In the data rows, zero lies at 4.5, halfway between 4 and 5.
Here are some rows, each followed by its group. Rows of different groups can look alike.
[2 4 6 3 5 3 4 3 4 5 4 7 4 4 2 6 6 7 5 4 3 3 4 5 4 4 4 3 5 6 5 4 5 6 5 5 3
 5 6 6 5 3 5 5 4 6 7 4 5 6 6 6 7 4 5] C
[5 2 4 5 3 4 6 3 6 6 6 6 3 3 3 6 4 7 6 3 6 2 6 4 2 4 5 7 3 3 3 4 7 3 6 7 6
 7 4 3 4 4 6 3 4 4 4 5 4 6 5 6 6 6 7] S
[5 5 5 5 4 7 5 4 4 3 6 4 2 4 6 3 4 4 5 5 5 5 4 3 5 5 4 6 4 0 0 0 0 1 0 0 1
 1 1 1 1 1 1 1 1 2 2 1 2 1 2 2 2 2 2] W
[6 4 4 5 4 7 5 4 4 4 5 3 5 5 7 3 4 3 4 5 6 5 4 3 6 6 5 6 5 3 4 5 5 5 3 2 5
 5 4 5 4 6 6 4 6 3 4 6 4 4 5 5 5 5 4] W
[4 4 5 5 3 4 5 3 6 7 7 6 3 3 2 6 6 7 6 4 5 2 5 3 3 5 4 6 4 3 3 2 7 4 6 7 5
 7 4 3 3 3 6 4 6 5 5 5 4 5 5 6 7 4 6] S
[7 4 2 7 3 3 6 4 7 3 6 1 4 3 5 4 4 4 5 3 7 4 5 6 7 3 7 6 2 4 3 5 5 3 7 4 7
 5 3 4 5 7 6 4 5 3 4 7 3 6 3 5 4 7 6] J
[5 5 4 6 4 7 5 5 4 3 5 5 3 4 6 4 3 3 5 5 5 5 6 4 4 5 5 6 4 2 4 5 5 4 5 4 5
 4 4 4 4 5 6 4 6 4 4 5 5 4 4 5 5 5 5] W
[4 7 5 3 7 5 2 7 3 5 2 3 6 7 5 3 5 3 2 7 2 7 2 6 4 6 3 1 7 8 7 6 2 7 3 4 3
 3 7 7 7 5 2 8 5 6 5 4 7 5 6 3 4 5 4] I
[5 6 7 2 7 4 2 6 2 6 2 4 7 7 6 4 5 2 2 7 3 7 2 4 4 6 3 2 7 6 7 6 2 7 2 3 3
 4 7 7 6 4 4 7 5 6 6 5 7 4 7 4 4 5 3] I
[4 3 6 4 3 4 5 2 6 5 7 5 3 2 3 6 6 6 7 3 5 3 5 3 2 5 4 7 4 4 3 3 7 3 6 5 6
 6 4 3 2 4 6 4 6 5 5 6 4 5 5 7 7 5 7] S
[5 5 4 5 5 8 4 5 4 4 5 2 4 5 6 2 4 3 4 6 5 6 2 3 6 6 5 5 5 3 5 4 5 6 3 4 4
 4 5 5 4 5 4 5 7 4 4 6 5 4 5 5 5 5 4] W
[2 5 6 2 5 3 3 5 4 4 4 7 3 4 1 5 6 7 5 5 1 4 4 6 5 4 3 2 4 7 5 3 4 7 5 6 3
 3 6 6 5 4 4 7 5 8 7 3 6 5 6 5 6 3 6] C
[2 5 5 2 5 3 3 5 4 4 4 7 3 4 1 5 6 7 5 5 1 4 4 5 5 5 3 2 4 7 5 3 4 7 5 6 3
 3 6 6 5 4 4 7 5 8 7 3 6 4 7 5 6 2 5] C
[5 5 6 3 7 4 3 5 2 5 3 5 7 6 7 4 4 2 2 6 3 7 2 4 4 6 3 2 7 6 7 6 3 6 3 3 3
 4 7 7 7 4 4 6 5 6 6 5 6 5 7 5 4 5 4] I
[6 5 3 5 5 5 5 5 5 4 3 3 7 6 6 4 4 4 3 4 5 6 5 6 5 4 6 4 5 5 6 7 4 4 5 4 5
 4 4 5 7 6 4 6 4 4 3 5 5 6 5 4 3 7 6] G
[5 5 4 5 5 7 4 5 4 4 5 3 4 5 6 2 4 3 4 6 5 6 3 3 6 6 5 5 5 3 5 4 5 5 3 4 4
 4 5 5 4 5 4 5 7 4 4 6 5 4 5 5 5 5 4] W
[4 7 5 2 7 5 2 7 3 5 2 4 6 7 6 3 4 3 2 7 2 7 2 5 4 6 3 2 7 8 7 6 2 7 3 4 3
 3 7 7 7 5 2 8 5 7 5 4 7 5 6 3 4 5 4] I
[4 2 4 5 3 5 6 3 6 6 6 6 3 3 3 7 4 7 5 3 6 3 6 4 3 4 5 7 3 3 3 4 7 4 6 7 6
 7 4 3 4 4 6 3 5 4 4 5 4 6 5 6 6 5 7] S
[4 7 6 2 8 5 1 6 2 6 3 4 6 7 6 3 5 3 2 7 2 7 1 4 4 7 3 1 8 8 7 5 2 7 2 3 3
 3 7 7 6 4 2 7 1 2 2 1 2 1 2 2 2 2 2] I
[5 5 4 5 5 8 5 5 4 4 5 3 4 5 6 3 4 3 4 5 5 6 3 4 6 5 5 5 5 3 4 4 5 5 4 4 5
 4 5 5 4 5 5 4 6 4 4 6 5 4 5 5 5 5 5] W
[5 6 5 5 4 6 5 3 5 2 7 2 3 4 6 2 4 3 5 4 6 5 3 3 5 5 5 6 4 3 4 4 5 4 4 2 5
 4 4 4 4 5 7 4 7 4 5 7 4 4 5 6 5 6 5] W
[2 5 6 2 5 4 3 4 4 3 4 7 4 4 2 5 6 7 6 4 2 5 4 5 5 4 3 3 4 7 5 3 4 7 5 6 3
 3 6 6 5 4 4 6 5 7 7 3 6 5 6 5 6 3 6] C
[7 4 2 7 3 4 7 4 7 3 5 1 4 4 5 4 4 4 5 4 7 4 4 6 8 3 8 6 2 4 3 5 5 2 7 4 7
 6 3 4 5 7 6 4 5 3 4 8 3 6 3 4 4 6 6] J
[4 6 6 3 7 4 2 7 2 6 2 5 7 7 6 4 4 2 2 7 2 6 2 4 4 6 3 2 7 6 7 6 3 6 3 4 3
 4 7 7 6 4 3 7 5 6 6 5 7 5 6 4 4 5 3] I
[5 6 5 5 4 6 5 3 5 2 7 2 3 4 6 2 5 3 5 4 6 5 3 2 5 6 4 6 5 3 4 4 5 4 4 2 5
 4 4 4 4 5 7 4 7 4 5 7 4 4 5 6 5 6 4] W
[6 5 3 5 5 5 5 5 5 4 3 3 7 6 6 4 3 3 3 4 6 6 6 6 5 3 6 4 5 6 5 7 4 4 5 4 6
 4 4 5 7 6 4 5 4 4 3 5 5 6 5 3 3 7 6] G
[5 6 6 3 7 3 2 6 2 5 2 4 7 7 7 4 4 2 2 7 3 7 2 4 4 6 3 2 7 6 7 6 2 6 2 3 3
 4 7 7 7 4 3 7 5 6 6 5 7 4 7 4 4 5 3] I
[6 5 2 5 5 5 5 6 6 3 3 2 7 5 5 3 4 4 3 4 5 6 5 7 5 4 6 4 4 6 6 6 4 5 5 5 6
 4 4 5 7 7 4 6 4 4 3 5 5 6 4 3 4 7 6] G
[5 2 3 7 4 5 6 7 4 8 3 5 7 6 5 7 1 4 4 3 6 2 6 7 4 2 5 5 4 3 4 7 5 3 4 6 6
 7 3 4 5 6 1 1 1 2 2 1 2 1 2 2 2 2 2] D
[7 4 2 7 3 4 6 4 7 2 5 2 3 3 5 4 3 4 5 3 7 4 5 6 7 3 7 6 2 4 3 5 5 3 7 4 7
 5 3 3 5 7 6 4 5 3 4 6 4 5 3 4 4 7 6] J
[7 4 2 7 3 3 6 4 7 3 5 1 4 3 5 4 4 4 5 3 7 4 5 6 7 3 8 6 2 4 4 5 5 2 7 4 7
 5 3 3 5 7 7 4 5 3 4 7 3 6 2 2 2 2 2] J
[4 2 4 6 3 4 5 1 6 6 6 7 3 3 2 6 6 8 6 3 5 2 6 2 3 4 4 8 3 3 2 2 6 3 6 6 5
 6 3 3 2 3 7 3 6 5 6 4 4 5 5 7 7 5 6] S
[2 4 6 3 5 3 4 3 4 5 4 7 4 4 2 6 6 7 5 4 3 3 4 6 4 4 4 3 5 6 5 4 5 6 5 5 3
 1 1 1 1 1 1 1 1 2 2 1 2 1 2 2 2 2 2] C
[5 6 5 5 4 6 5 3 4 2 6 3 3 4 6 2 5 3 5 5 6 5 4 2 5 5 4 6 5 3 4 4 5 4 4 0 1
 1 1 1 1 1 1 1 1 2 2 1 2 1 2 2 2 2 2] W
[5 6 5 5 4 6 5 5 4 2 5 5 4 4 6 3 4 3 5 4 6 5 5 4 5 5 5 6 4 3 5 5 5 4 4 2 5
 4 4 5 4 5 6 4 6 4 5 6 5 5 5 6 5 6 4] W
[6 5 3 5 5 4 5 5 5 4 3 3 7 6 6 4 4 4 3 5 6 6 5 6 5 4 6 4 5 5 5 7 4 4 5 4 6
 4 4 5 7 6 1 1 1 2 2 1 2 1 2 2 2 2 2] G
[2 4 6 3 6 3 4 4 4 5 4 7 4 4 2 6 6 7 5 4 2 3 4 6 4 4 3 3 5 7 5 4 4 6 5 5 3
 5 6 6 5 3 5 6 5 7 7 4 6 6 6 6 7 3 5] C
[5 6 5 5 4 6 5 5 4 2 6 4 4 4 6 3 4 3 5 5 5 6 5 3 5 5 5 6 5 3 5 5 5 5 4 2 5
 4 5 1 1 1 1 1 1 2 2 1 2 1 2 2 2 2 2] W
[4 6 6 3 7 4 2 7 2 6 2 5 7 7 6 4 4 3 2 7 3 6 2 4 4 6 3 2 7 7 7 6 2 6 2 4 2
 4 7 7 6 4 3 7 5 6 6 1 2 1 2 2 2 2 2] I
[5 5 5 5 4 7 5 4 4 3 6 4 2 4 6 3 4 4 5 5 5 6 4 3 5 5 4 6 5 3 4 3 5 5 4 4 5
 4 5 4 4 5 5 5 7 2 2 1 2 1 2 2 2 2 2] W
[5 5 5 6 3 6 5 4 4 2 6 4 3 4 6 3 4 4 4 4 6 5 5 3 4 5 5 6 4 2 4 5 6 4 4 4 6
 4 4 4 4 5 7 4 6 4 4 6 4 4 4 5 5 6 5] W
[7 4 2 7 3 4 7 4 7 3 5 1 4 4 5 4 4 4 5 4 7 4 5 6 8 3 7 6 2 4 3 5 5 2 7 5 7
 6 3 4 5 7 6 4 4 3 4 7 3 6 3 4 4 6 6] J
[5 2 3 7 4 5 6 7 4 8 3 5 7 6 5 7 1 4 4 3 6 2 6 7 4 2 5 5 4 3 4 7 5 3 4 7 6
 7 3 4 5 6 5 4 3 5 3 5 5 7 5 4 4 6 6] D
[5 3 3 7 4 5 6 6 5 6 3 5 6 5 5 7 2 4 4 3 6 3 7 7 4 2 5 5 5 4 4 7 4 3 4 6 7
 6 4 4 6 6 5 4 3 5 4 5 5 7 4 4 4 6 6] D
[4 3 5 4 3 4 5 2 6 4 7 6 3 2 4 5 6 6 7 3 5 3 6 3 2 4 4 6 3 4 3 3 7 3 6 5 6
 6 4 3 3 4 6 1 1 2 2 1 2 1 2 2 2 2 2] S
[2 4 6 3 5 3 4 3 4 5 4 7 3 4 2 6 6 7 5 3 3 3 4 5 4 4 4 3 5 6 5 4 5 6 5 5 4
 5 6 6 4 3 5 5 4 6 7 4 5 6 6 6 7 4 5] C
[5 5 5 5 5 6 5 5 4 2 6 6 5 4 5 3 4 3 6 4 6 5 5 3 5 6 5 5 4 3 5 4 5 5 4 4 4
 5 4 5 5 5 6 4 6 5 5 6 4 6 5 5 5 5 4] W
[7 4 2 7 3 4 7 4 7 3 5 1 4 4 5 4 4 4 5 4 7 4 5 6 8 3 8 6 2 4 3 5 6 3 7 4 7
 6 3 4 5 7 6 4 4 3 4 7 3 6 3 4 5 6 6] J
[5 6 5 4 5 7 4 4 4 3 6 3 4 5 6 3 4 3 5 5 5 6 2 3 6 6 4 5 5 4 5 4 5 5 3 2 4
 4 5 5 4 5 5 5 7 4 5 7 5 4 5 6 5 5 4] W
[6 5 3 5 5 4 5 5 5 4 3 3 7 6 6 4 4 4 3 4 6 6 6 6 5 4 6 4 5 5 6 7 4 4 5 4 6
 4 4 5 7 6 4 5 4 4 3 5 5 6 5 3 3 7 6] G
[1 5 5 2 5 3 3 5 3 4 4 6 3 4 1 5 6 7 5 5 1 4 3 6 5 5 3 2 5 7 5 3 4 7 5 7 2
 3 6 6 5 4 4 7 5 8 7 3 6 5 7 5 6 2 2] C
[3 4 6 3 3 4 5 1 6 4 8 5 3 2 3 5 7 7 8 4 4 3 5 2 4 5 3 6 4 0 0 0 0 1 0 0 1
 1 1 1 1 1 1 1 1 2 2 1 2 1 2 2 2 2 2] S
[7 5 4 5 5 7 5 5 4 4 5 3 5 5 7 3 4 3 4 5 6 5 3 4 6 6 5 6 4 2 4 5 5 5 3 3 5
 5 5 5 4 6 6 4 6 4 4 6 4 4 5 5 4 5 4] W
[4 3 5 5 3 4 6 3 6 6 7 6 3 2 3 6 6 7 7 3 5 2 6 3 3 4 4 6 3 3 3 3 7 4 6 7 5
 7 4 3 3 4 6 3 5 5 5 5 4 6 5 7 7 5 6] S
[4 7 6 2 7 5 2 6 2 5 3 4 6 7 6 3 5 3 3 7 2 7 1 4 5 7 3 2 8 7 7 5 2 7 2 3 3
 3 7 7 6 4 2 7 6 6 6 5 7 4 6 4 4 5 3] I
[5 6 6 3 7 4 2 6 2 5 2 5 7 7 6 4 5 3 2 7 3 6 3 4 4 6 3 2 6 6 7 6 3 6 3 3 3
 4 6 7 6 4 3 6 5 6 5 5 7 5 6 4 4 5 3] I
[3 5 6 3 3 4 5 2 6 4 8 5 3 2 3 5 7 7 8 4 4 3 5 1 4 5 3 6 4 4 3 1 7 4 6 5 5
 5 4 3 2 4 6 4 7 5 6 6 4 5 5 8 7 4 6] S
[4 6 5 4 5 7 4 4 3 3 6 3 4 5 6 2 5 3 5 6 5 6 3 2 6 6 4 5 6 4 5 4 5 6 3 2 4
 4 5 5 4 5 5 5 7 4 5 7 5 4 5 6 5 5 3] W
[3 5 6 3 3 4 5 2 6 4 8 5 3 2 3 5 7 7 8 4 4 3 5 1 4 5 3 6 4 4 3 1 7 4 6 5 5
 5 4 3 2 4 6 4 7 5 6 6 4 4 5 8 7 4 6] S
[2 4 6 3 5 3 4 3 4 5 4 7 4 4 2 6 6 7 6 3 3 4 5 5 4 4 4 4 5 6 5 3 5 6 5 5 4
 5 6 5 4 3 5 5 5 6 7 4 5 6 6 6 7 4 5] C
[5 6 5 5 4 6 5 5 4 2 6 5 4 4 6 3 4 3 5 4 6 5 5 4 5 5 5 6 4 3 4 5 5 4 4 2 5
 4 4 4 4 5 6 4 6 4 5 6 5 5 5 6 5 6 5] W
[4 6 6 2 7 5 2 6 2 5 3 4 6 7 6 3 5 3 3 7 2 7 1 4 5 6 3 2 8 7 7 5 2 7 3 3 3
 3 7 7 6 4 2 7 5 6 6 5 7 4 6 4 4 5 3] I
[7 4 2 7 3 4 6 4 7 2 5 3 3 3 5 4 3 4 5 3 6 4 6 6 6 3 7 6 2 3 3 5 5 3 7 5 6
 5 3 4 5 7 6 4 4 3 4 6 4 5 3 4 5 7 6] J
[5 5 5 5 4 7 4 4 4 3 6 4 2 4 6 3 4 3 5 6 5 6 3 3 5 5 4 5 5 3 4 3 5 5 4 4 5
 4 5 5 4 5 5 5 7 4 5 6 5 3 5 5 5 5 4] W
[5 6 5 3 6 5 2 7 2 5 2 4 7 7 5 4 4 2 2 7 3 7 4 5 4 6 4 3 6 6 6 7 3 6 3 5 3
 4 6 7 6 5 3 7 5 6 5 4 7 5 6 4 4 6 4] I
[4 4 5 5 3 4 5 3 6 7 7 6 3 3 2 6 6 7 6 4 5 2 6 3 3 4 4 6 3 3 3 3 7 4 6 7 5
 7 4 3 3 3 6 4 6 5 5 5 4 5 5 7 7 4 6] S
[6 5 4 5 4 7 5 4 4 4 5 3 4 5 7 3 4 3 4 5 6 5 3 3 6 6 5 5 5 3 4 5 5 5 3 3 4
 5 5 5 4 6 6 4 6 4 4 7 4 4 5 5 5 5 4] W
[7 4 2 7 3 4 7 4 7 3 5 1 4 4 5 4 4 4 5 4 7 4 5 6 8 3 8 6 2 4 3 5 6 2 7 4 1
 1 1 1 1 1 1 1 1 2 2 1 2 1 2 2 2 2 2] J
[5 6 5 3 6 5 3 7 3 5 2 4 7 7 5 4 4 2 2 6 3 6 4 5 4 6 4 3 6 6 6 7 3 6 3 5 4
 4 6 6 6 5 3 7 5 6 5 4 7 5 6 4 4 6 4] I
[5 2 3 7 4 5 6 7 4 8 3 5 6 6 5 7 1 4 4 3 6 2 6 7 4 2 5 5 4 3 4 7 5 3 4 6 6
 7 3 4 5 6 5 4 3 5 3 5 5 7 5 4 4 2 2] D
[4 5 5 5 4 7 4 4 4 3 5 4 2 4 6 3 4 3 5 5 5 6 4 3 5 6 4 5 5 3 4 3 5 5 4 5 5
 4 1 1 1 1 1 1 1 2 2 1 2 1 2 2 2 2 2] W
[4 7 6 2 7 5 2 6 2 5 3 4 6 7 6 3 5 3 2 7 2 7 1 4 5 7 3 2 8 7 7 5 2 7 2 3 3
 3 7 7 6 4 2 7 5 6 6 5 7 4 6 4 4 5 3] I
[4 3 5 4 3 4 5 2 6 4 7 6 2 2 4 5 6 6 7 3 5 3 6 2 2 4 4 7 3 4 3 3 7 3 6 5 6
 6 4 3 3 4 6 4 6 5 5 5 4 5 5 7 6 5 7] S
[3 4 5 2 5 3 3 5 4 4 4 6 4 4 2 5 5 6 5 4 3 4 5 7 4 4 4 3 4 7 5 4 4 6 5 6 4
 3 6 6 5 4 4 6 5 7 7 3 6 5 6 5 6 4 6] C
[4 2 5 5 3 4 6 2 6 6 7 6 2 2 3 6 6 7 6 3 6 2 6 3 2 4 4 6 3 3 3 3 7 3 7 7 6
 7 4 3 3 4 7 3 5 5 5 5 4 5 4 7 6 6 7] S
[5 5 5 3 6 4 3 6 3 4 2 5 7 6 6 4 4 3 2 6 3 7 4 5 4 5 4 3 5 6 6 6 3 6 3 4 4
 4 6 6 7 5 3 7 5 6 5 4 7 4 6 4 4 5 4] I
[4 2 5 5 3 4 6 3 6 6 7 6 2 3 3 6 6 7 6 3 6 2 6 3 2 4 5 6 3 3 3 3 7 3 7 7 6
 7 4 3 3 4 7 3 5 5 5 5 4 6 4 7 6 6 7] S
Which 5 groups are nearest to each row below, nearest first, going by the distance to the centre of the group?
[5 6 7 3 7 4 3 6 2 5 2 4 7 7 6 4 4 2 2 7 3 7 2 4 4 6 3 2 7 6 7 6 3 6 2 3 3
 4 7 7 7 4 3 6 5 6 6 5 7 4 7 5 4 5 4] -> I G C W D
Which 4 groups are nearest to each row below, nearest first, going by the distance to the centre of the group?
[5 6 7 2 7 4 2 6 1 6 2 4 7 7 6 3 5 2 1 7 3 6 1 4 4 7 2 2 7 0 0 0 0 1 0 0 1
 1 1 1 1 1 1 1 1 2 2 1 2 1 2 2 2 2 2] -> W I G C
[5 5 5 3 6 4 3 6 3 5 2 4 6 6 6 4 4 3 2 6 3 7 4 5 4 5 4 3 5 6 6 6 3 6 3 4 4
 4 6 6 7 5 3 7 5 6 5 4 7 4 6 4 4 6 4] -> I G C W
[5 6 7 2 7 4 2 6 2 6 2 4 7 7 6 3 5 2 2 7 3 7 1 4 4 7 2 2 7 6 7 6 2 7 2 3 3
 4 7 7 6 1 1 1 1 2 2 1 2 1 2 2 2 2 2] -> I G W C
Which 5 groups are nearest to each row below, nearest first, going by the distance to the group's nearest row?
[7 4 2 7 3 4 7 4 7 3 5 1 4 4 5 4 4 4 5 4 7 4 5 6 8 3 8 6 2 4 3 5 6 3 7 5 7
 6 3 4 5 7 6 4 4 3 4 7 3 6 3 4 4 6 6] -> J G W D S
[7 4 2 6 3 4 6 4 7 2 5 3 3 3 5 4 3 4 5 3 7 4 6 6 7 3 7 6 2 3 4 5 5 3 7 5 7
 5 3 4 5 7 6 4 4 3 4 6 4 6 3 4 5 7 6] -> J W G D S
[5 2 4 5 3 4 6 3 6 6 6 6 3 3 3 7 4 6 6 3 6 3 6 4 2 4 5 7 3 3 3 4 7 4 6 7 6
 7 4 3 4 4 6 4 5 4 4 5 4 1 2 2 2 2 2] -> S W J D C
[5 5 4 5 5 7 4 5 4 4 5 3 4 5 6 2 4 3 5 6 5 6 3 3 6 6 5 5 5 3 5 4 5 5 4 4 4
 4 5 5 4 5 5 4 7 4 4 6 5 4 5 5 5 5 4] -> W G I J C
[3 4 5 2 5 3 4 5 4 4 4 6 4 4 2 5 5 6 5 4 2 4 4 7 4 4 4 3 4 7 5 4 4 6 5 6 4
 3 6 6 5 4 4 6 4 7 7 3 6 5 6 5 6 4 6] -> C I W G S
[5 6 5 5 4 6 5 3 5 2 7 3 2 4 6 2 4 4 5 4 6 5 3 3 5 5 5 6 5 3 4 4 5 4 4 2 5
 4 4 4 4 5 7 4 7 4 5 7 4 4 5 6 5 6 5] -> W J S G C
[6 5 3 5 5 4 5 5 5 4 3 3 8 6 6 4 4 4 3 5 6 6 6 6 5 4 6 4 5 6 6 7 4 4 5 4 6
 4 4 5 7 6 4 5 4 4 3 5 5 6 5 4 3 7 5] -> G D I W J
[4 6 5 4 5 7 4 4 3 3 6 3 4 5 6 3 5 3 5 6 5 6 3 3 6 6 4 5 6 4 5 4 5 5 3 2 4
 4 5 5 4 5 5 5 7 4 5 7 5 4 5 6 5 5 3] -> W I G C S
[2 5 6 3 5 4 3 3 4 5 4 7 4 3 1 6 6 8 6 4 2 5 3 5 5 6 4 3 5 6 5 2 5 6 5 6 3
 4 7 6 4 2 4 6 6 7 8 4 5 5 7 5 7 2 5] -> C S W I G
Which 5 groups are nearest to each row below, nearest first, going by the average distance to the group's rows?
[7 5 4 5 4 7 5 4 4 4 5 3 5 5 7 3 4 3 4 5 6 5 3 4 6 5 5 6 4 3 4 5 5 5 4 2 5
 5 5 5 5 6 6 4 6 4 4 6 4 4 5 5 5 5 4] -> W G J D I
[5 6 6 3 7 4 3 6 2 5 3 5 7 7 6 4 4 2 2 6 3 6 3 4 4 6 3 3 7 6 7 6 3 6 3 3 3
 4 6 7 6 4 3 6 5 6 5 5 6 5 6 5 4 6 4] -> I G C W D
[4 3 5 5 3 4 5 3 6 7 7 6 3 3 2 6 6 7 6 4 5 2 6 3 3 4 4 6 3 3 3 3 7 4 6 7 5
 7 4 1 1 1 1 1 1 2 2 1 2 1 2 2 2 2 2] -> S D W C J
[5 5 5 5 4 7 5 4 4 3 6 4 2 4 6 3 4 3 5 5 5 6 4 3 5 5 4 6 5 3 4 3 5 5 4 4 5
 4 5 5 4 5 5 5 7 4 5 6 5 3 5 5 5 5 5] -> W G S J C
[1 5 6 3 5 3 3 4 4 4 4 7 3 4 1 6 7 7 6 4 2 4 4 5 5 5 3 3 5 6 5 3 5 6 5 5 3
 4 6 6 5 3 5 6 5 7 8 4 6 5 7 6 7 3 5] -> C S I W G
[1 5 6 3 5 3 4 4 4 4 4 7 3 4 1 6 7 7 6 4 2 4 4 5 5 4 3 3 5 6 5 3 4 6 5 5 3
 4 6 6 4 3 4 6 5 7 8 4 6 5 7 6 7 3 5] -> C S I W G
[5 6 6 3 7 4 3 6 2 5 2 4 7 7 7 4 4 2 2 6 3 7 2 4 4 6 3 2 7 6 7 6 2 6 2 3 3
 4 7 7 7 4 4 6 5 6 6 5 7 5 7 4 4 5 4] -> I G C W D
[5 6 5 4 5 7 4 4 3 3 6 3 4 5 6 2 5 3 5 6 5 6 2 3 6 7 4 5 6 4 5 4 5 5 3 2 4
 4 5 5 4 5 5 5 7 4 5 7 5 4 5 6 5 5 3] -> W I G C J
[7 4 2 7 3 4 6 4 7 2 5 2 3 3 5 4 3 4 5 3 7 4 6 6 7 3 7 6 2 3 3 5 5 3 7 4 7
 5 3 4 5 7 6 4 4 3 4 6 4 5 3 4 5 7 6] -> J G W D S
[5 2 4 5 3 4 6 3 6 6 6 6 3 3 3 7 4 7 6 2 6 2 6 4 2 4 5 7 3 3 3 4 7 3 6 7 6
 7 4 3 4 4 6 4 5 4 4 5 4 6 5 6 6 5 7] -> S D J C W
[3 4 5 3 5 4 4 4 5 3 4 6 4 4 3 5 4 6 5 3 3 5 6 6 4 3 5 4 4 6 4 4 4 6 5 6 5
 3 6 5 5 5 4 6 4 6 6 3 6 5 6 5 6 4 6] -> C G S W I
Which 4 groups are nearest to each row below, nearest first, going by the average distance to the group's rows?
[7 4 2 7 3 3 6 4 7 3 5 1 4 3 5 4 4 4 5 3 7 4 5 6 7 3 8 6 2 4 4 5 5 2 7 3 7
 5 3 4 5 7 7 4 5 3 4 7 3 6 3 5 4 7 6] -> J G W D
[3 4 5 3 5 4 4 5 5 4 4 7 4 4 2 5 5 6 5 3 3 5 6 6 4 3 4 3 4 6 5 4 4 6 5 6 4
 3 6 5 5 4 4 6 4 6 6 3 6 5 6 5 6 4 6] -> C G S I
[3 4 5 2 5 3 4 5 4 4 4 6 4 4 2 5 5 6 5 4 2 4 5 7 4 4 4 3 4 7 5 4 4 6 5 6 4
 3 6 6 5 4 4 6 4 7 7 3 6 5 6 5 6 4 6] -> C I G S
[1 5 6 3 5 3 4 4 4 4 4 7 4 4 1 5 7 7 6 4 2 4 3 5 5 5 3 3 5 6 5 3 4 6 5 5 3
 4 6 6 5 3 4 6 5 7 8 4 6 5 7 6 7 3 5] -> C I S W
[4 6 5 5 5 7 4 4 4 3 6 3 4 5 6 3 5 3 5 5 5 6 3 3 5 6 4 5 5 4 5 4 5 5 3 3 5
 4 5 5 4 5 5 5 7 4 5 7 5 4 5 6 5 5 4] -> W G I C
[4 3 6 4 3 4 5 2 6 5 7 6 2 3 4 5 6 6 7 2 5 3 6 3 2 5 5 6 4 4 3 3 6 4 7 5 5
 6 4 3 3 4 6 4 6 5 6 6 4 5 5 7 7 5 6] -> S C W J
[5 6 5 5 4 6 5 5 4 2 5 5 4 4 6 3 3 3 5 4 5 6 5 4 5 5 5 6 5 3 5 5 5 4 4 2 5
 4 4 5 4 5 6 4 6 4 4 6 5 5 5 6 5 6 4] -> W G J S
[4 7 6 2 7 5 2 6 2 5 3 4 6 7 6 2 5 3 3 7 2 7 1 3 5 7 2 2 8 7 7 5 2 7 2 3 3
 3 7 7 6 4 2 7 6 6 6 5 7 4 7 4 4 2 2] -> I C W G
[4 3 5 4 3 4 5 2 6 4 7 5 3 2 4 5 6 6 7 3 5 3 6 2 3 4 4 7 3 4 3 3 7 3 6 5 6
 6 4 3 3 4 6 4 6 5 5 6 4 5 5 7 6 5 6] -> S W J C
[2 4 6 3 5 3 4 4 4 5 4 7 4 5 2 6 6 7 5 4 2 3 4 5 4 4 3 3 5 6 5 4 4 6 5 6 3
 5 6 6 4 3 5 5 5 6 7 4 5 6 7 6 7 3 4] -> C S I W
Which 4 groups are nearest to each row below, nearest first, going by the distance to the group's nearest row?
[5 6 6 3 7 4 2 6 2 5 3 5 7 7 6 4 4 3 2 7 3 6 3 4 4 6 3 2 7 6 7 6 3 6 3 4 3
 4 7 7 6 4 3 6 5 6 5 5 7 5 6 5 4 5 3] -> I W G C
[4 3 5 4 3 4 6 2 7 4 7 6 3 2 4 5 6 6 7 3 5 3 6 3 2 4 4 6 3 4 3 3 7 3 6 5 6
 6 4 3 3 4 6 4 6 5 5 6 4 5 5 7 7 5 7] -> S W C J
